One vector is turned by the same rotation once a tick. Each row is the vector after some number of ticks, and that number follows the row.
The counts run from 0 to 358.
[196 132 128 149 106  88 101 124  96 149 174 135 131 125 148 122 142  93
 116 131 105 145  88  95  97 115 132 111 126  89 134  89  90 147  71 158
 117  86  96 109 133 117 141 163 127 127 139 145 123 131 102  98  74 106
 161 119 128 187  99  85 169 121 125 135] => 61
[127  83 127 105 122 150  95 157 106 167 148 162 118 129 140 162 146 114
 154 146 113 133 107 166  91 124 127 124 134  95 161  82 118 154 110 171
 122  93  64 126 136 110 127 171 107  86 162 135 161 115 125  60 118  87
 139 134 149 175 123  98 154 141 143 161] => 273
[139  95 125 108 131  89 147 100 138 145 147 129 120 130 134 140 133  53
  91 106 126 163 152 104 141 126 163  99 138 129 119 104 140 131  62 145
  64 102 161 118 124 107 160 157 126 122 114 151 159 113 161 137 114 153
 168 108 140 136  84  90 158 115 123 131] => 3
[128 119 118 165 112 113 101 107 139 121 133 167 113  84  74 144 123 104
 142 166  97 100  88 165 133  90 118 119 169 152 190 131 135 122  92 167
 131  87 146 131 163 102  95 197 129 120 149 146 118 106 142 120  70 128
 143 102 127 144 113 132  98 112 148 121] => 68
[147 106 101 107 143 106 120 129 164 129 106 123 105 148 164 101 150 102
 134 144 134 124 156 133 158 134 151 136 143 126 145 133 150  94 115 154
  58  98 148 116  94 129 125 150 115 120  87 117 151  79 194  76  87 183
 130  98 107 148  84  87 160 122 152 128] => 167
[177 125 139  94 117 121 126 116 131 130 173 161 124 141 198 140 109  91
 119 120 102 114 114 113 158 134 153 116 153 128 163 120 110 102 105 113
  74  85 143 163 124  93 177 136 128 108  97 144 148 129 174 132  91 155
 134 105 113 174  81  79 131 145 153 141] => 345
[117 121  92  76 170 131 112 104 147 111 146 150 124 130 115 158 165 119
 145 123 115  91 128 145 182 145 105 103 140 124 149  93 125 112 150 139
  93 104 103 155 118 151 128 212 131 118 127 118 165 103 145  67 102 151
 160 124 131 122  98  94 130  95 149 119] => 250
[128  92 118 146 123 108 116  88 149 138 180 140 151 130 111 146 152  79
 103 105 108 119 144 117 141  98 133 125 126 144 135 113 100 149  89 171
 121 101 136 164 173 117 159 208 161 137 123 118 133 116 124 124  74 103
 142  66 154 115 115  95 107  76 119 139] => 36
[111 116 164 133  78 118 157 129 133 151 151 163 100 134 113 163 103  90
 146  94 122 169 118 144 118 103 158 105 170 132  95  93 130 121  92 163
 144  85 123 154 146  80 152 165 130 123 152 156 175 122 193 137  82 145
 126 105 142 106 107 106 113 158 141 137] => 268
[132  84 165  99  97 153 152 152 131 151 143 159 113 174 126 155 125 149
 128 119  91 115 114 161 164 139 141 111  97 131 107  99  89 148 136 148
 114 107  91 132  98 120 124 196 152 128 173 124 171 109 160 104  97 157
 152 128 124 143  91  89 138 139 142  96] => 48
[ 98 102 127 114  79 113 136 118 111 141 125 152  75 154 109 154 112 149
 160 106 125 166 106 169 129 116 135  95 157 137 107 110 122 177 104 148
 117  94  78 132 117  93  97 200 104  97 167 137 162  92 143  92 109 137
 140 146 127 110 104 107 108 157 162 113] => 103
[169 100  88 164 107  58 119  76 159 123 118 125 123 120 132 111 128 115
  97 123 149 117 115 110 143 109 151 105 140 120 131 118 108 154  81 147
  81 128 123  78 148 103  91 187 133 126 132 131 112  96 148  77  88 139
 131 123 103 154 108  97 165 126 132 102] => 28
[135 117 108 167  99 128 146 147 133 144 152 162  89 132 110 160 109 119
 190 153 127  91  84 152 154 120 121 129 137 137 139 113 109  95  97 139
 108  91 125 137 125 119  92 196 125 126 139 130 103  75 125  87  86 135
 116 106 102 159 115 130 116 131 165 121] => 242
[103  48 134 101  93 163 128 133 147 162 160 171 109 140 156 165  92 118
 143 108 103 105  97 153 150 114 135 115 113 175 117 121  88 161 117 143
 103 117 109 153 136 108 133 188 156 110 155  95 149 127 119 116  91 120
 102  90 124 137  88  99 104 121 150 134] => 298
[162  98 111 109 118 156 119 174 100 157 148 160  91 142 150 147 126 136
 161 135 118 146  76 159 110 129 117 106 132 132 119  90 123 113 109 172
 128  68  72 118 117 122 120 177 103 123 144 130 123 119 100  69  92  99
 109 142 110 172 125 101 146 140 171 141] => 187
[130 117  81 103 149 125 147 119 148 147 142 152 132 116 135 166 143  92
 154 121 150  85 143 142 177 133 131 107 131 107 122  86 103  92 130 151
  76 112 115 130 139 130 126 201 142 126 139 121 162  90 166  55 133 150
 136 122 112 143 113  92 176 104 135 115] => 164
[116  46 133 104 122 145 140 140 152 159 119 139 102 115  96 162 132  98
 121 116 117 147 155 165 141 118 137 102 117 157  90 105 135 123 112 201
 101 106 130 100 150 104 109 189 167 147 156 128 166 123 168 103 100 150
 120 114 131 114 111  90 149 108 126 111] => 301
[132  88 113 129 128 127 100 119 144 147 181 133 113 114 131 165 109 117
 155 110  90 107 117 120 161 100 119 127 126 155 105 101  99 147 122 171
 125 118 136 160 166 116 146 186 190 134 151 114 139 143 117 135  39 130
 124  97 117 150  95  87 107  97 144 121] => 210
[ 97  60 103 102 150 151 131 144 160 153 120 138 104 138 105 156 152  95
 124 126 121 147 141 194 148 137 142 113 155 163 132 104 176 112  82 181
 117  78 136 136 112  95 152 179 127  97 118 140 147  87 147  98 111 135
 128 130 142 128 140 102 118 115 162 172] => 216
[ 99  95 142 134 109 137 131 130 154 120 135 165  97 161 107 149 155 128
 176 142  94 112 144 154 135 110 121 142 134 148 148 138 136 143 131 175
 132  82 110 158  98 149 126 193 135 148 141 101 148  78 163  68  90 123
 137  71 157  96 100 116  85 114 166 136] => 159
[156  82 103 122 126  96  84 102 183 143 145  97 138 159 161 115 155 138
 119 132  90 105 112 125 158 134 156 138 139 123 148 107 127 160  97 135
 101 109 132 137  91 107 151 144 131  69 111 121 122 112 134 124  75 156
 141 128 108 190 105  60 131 108 172 151] => 170
[170 121 163 120  93 116 123 121 121 146 169 147 117 137 183 124 109  94
 104 112 108 119 121  98 138 114 167 127 135 126 140 114  91 109 107 137
  84  97 141 151 137  97 165 140 150 125 111 144 163 127 185 144  71 154
 135  87 128 175  66  74 141 139 127 113] => 346
[139 114 123 148 122  88 111  83 158 111  98 136 112 118  75 138 142 143
 141 157 110  96 111 162 141 126 126 110 151 106 165 111 140 158  99 163
 125 112 116 104 129 118  81 192 128 107 176 151 135  93 185  81  92 143
 162 152 122 144 116 104 135 135 132 102] => 193
[ 89  71 138 109 119 139 154 158 139 166 135 138 120 128  77 152 142  82
 136 104 131 159 146 156 147 112 148 124 129 144  90 104 135 123 113 186
 109  99 135 129 130 125 128 197 139 128 132 125 191 100 159 114  83 149
 132  86 149  93 100  94 122 113 127 130] => 214
[148  95 131  79 122 152 122 122 151 143 128 172 103 162 186 175 114 129
 136 127 123 112 131 163 156 153 156 115 143 132 135 108 124 121 115 128
 100 106  85 142 105  90 162 133 119 105 128 141 156 107 185  75 122 152
 126 134 120 170 105  81 153 174 160 155] => 220
[167 121 156 156  81  79 130  59 153 121 132 156 131 113  95 138 116  80
  84 117 111 129 111 126 113 106 153  94 160 127 133 124 117 152  51 158
 137 106 139 111 154  90 133 160 119 119 157 151 126 135 177 115 100 121
 154 115 138 133 112 101 129 131 126 139] => 231
[179 119 103 149 134  88 121 103 160 101 109 133  97 144 110 120 140 157
 141 143 132 112  98 149 149 124 120 103 156 126 140 111 136 110 110 154
 133  95 110 102 112 120  87 186 125 133 135 144 109  90 160  64  66 165
 125 150  95 164 132 109 142 139 172  91] => 279
[177  91 161 131 117 106 139 125 144 140 144 131 137 179 128 135 168 119
  86 132 107 123 139 145 140 150 167 112 116  87 147 100 121 132  94 145
 143 102 104 105 102 114 165 162 129 129 139 161 147  93 191  91 104 147
 151 119 159 175 112  79 171 147 129 120] => 309
[137  86 124  92 101 162 122 153 152 165 127 148 118 160 179 153 131 150
 159 119 120 114 105 168 151 145 145 120 128 133 137 106 118 119 136 152
 124  96 100 156 108 100 144 141 131  74 129 122 159 117 168  84  97 154
 100 137 109 185 121  80 131 155 183 155] => 133
[146 109 123 162  49  82 131 118 115 142 130 145 109 125 125 100 104 105
 132 109 148 172  95 114 114  75 133 118 144 133 127 129  98 128 107 166
  91  80 123 132 168  98  82 189 119 126 133 136 141 119 151 110  72 126
 111  96 109 108  97 125 106 137 135 108] => 65
[154  90 112 115 108 113 125 110 151 154 140 135 119  88 110 130 120  74
  98 103 107 171 110 134 131  94 144 100 134 147  90 115 127 124  78 198
 103  93 170 118 162  93 138 160 142 120 142 143 157 148 146 150  80 127
 147 125 124 137 112  83 140  80 124 131] => 177
[137 118  97 127 110 113 118 120 139 141 142 158 134 124 153 112 130  76
 144 133 137 106  77 114 135 111 143 135 143 132 181 142 105  95  93 129
  37  89 159 155 118 126  99 167  92  84  86 115 126  92 133 106  89 145
 131  87  92 152  75 127 119 111 154 137] => 204
[174 145 144 149 100 104 112 121 118 149 173 150 157 108 113 116 173  82
 107 147 103 127  95 123  97 119 129 128 134  84 188  96 108 114  98 173
 140  76 121 144 131 125 144 159  99 107 122 150 144 126 135  99  82 100
 165 101 144 167 122 110 139 107 135 144] => 147
[141  99  80 104 156 136 137 114 161 128 149 149 135 125 124 171 160 102
 151 129 140  83 134 159 176 147 104 105 132 130 143 101 124  81 122 152
  99  95  94 141 136 134 133 209 150 132 123 113 136  93 144  45 127 134
 132 120 125 129 137 102 144  96 142 139] => 163
[126 107 140 120 117 107 102  89 156 102 158 150 122 151 135 118 145 100
 129 115  99 133 136 103 131  96 132 135 148 164 155 158 124 139 100 152
 110  91 145 165 108 135 151 170 123 125 102  94 136 135 135 107  64 122
 140  60 149 101  83  93  85  95 155 150] => 34
[164  70 150 106 122 121  91 131 145 142 103 124 124 161 146 119 159 139
  92 133 119 149 127 133 123 126 164 111 113 106 121  83 125 154 111 167
 114 128  96  83 117 111 125 145 142 112 146 125 163 134 162  80  72 159
 123 136 131 180  99  59 182 153 145 114] => 223
[140 137 129 100 142 115  96  60 156  96 124 163 108 120 114 165 133 120
 169 146 101  93 103 143 132 136 126  98 157 120 161 119 123 178  96 141
 119 117  98 129  91 138 116 165  98  94 168 105 135 130 144  50 102 132
 177 124 124 146 101  96 126 121 171 150] => 195
[150 114 125 120  91 121  92 131  93 144 172 161 125 117 168 122 129  94
 127 117 119 152  91 110  83 101 131 115 146 104 168 118  84 149  88 146
  79  73  92 142 149 111 127 165  88 109 121 121 146 130  98  92 116  78
 139 104 128 150 104 109 135 123 134 160] => 149
[174 170 143 127 105 109 107 116 118 132 163 174 125  83 130 140 138  72
 147 155  90 119 105 113 100  95 121 124 158  96 165 102 109 100  94 176
 128  80 133 142 161 120 150 151 125 120 135 142 159 150 159  95  79 106
 161 106 138 157 100 100 128 124 138 143] => 234
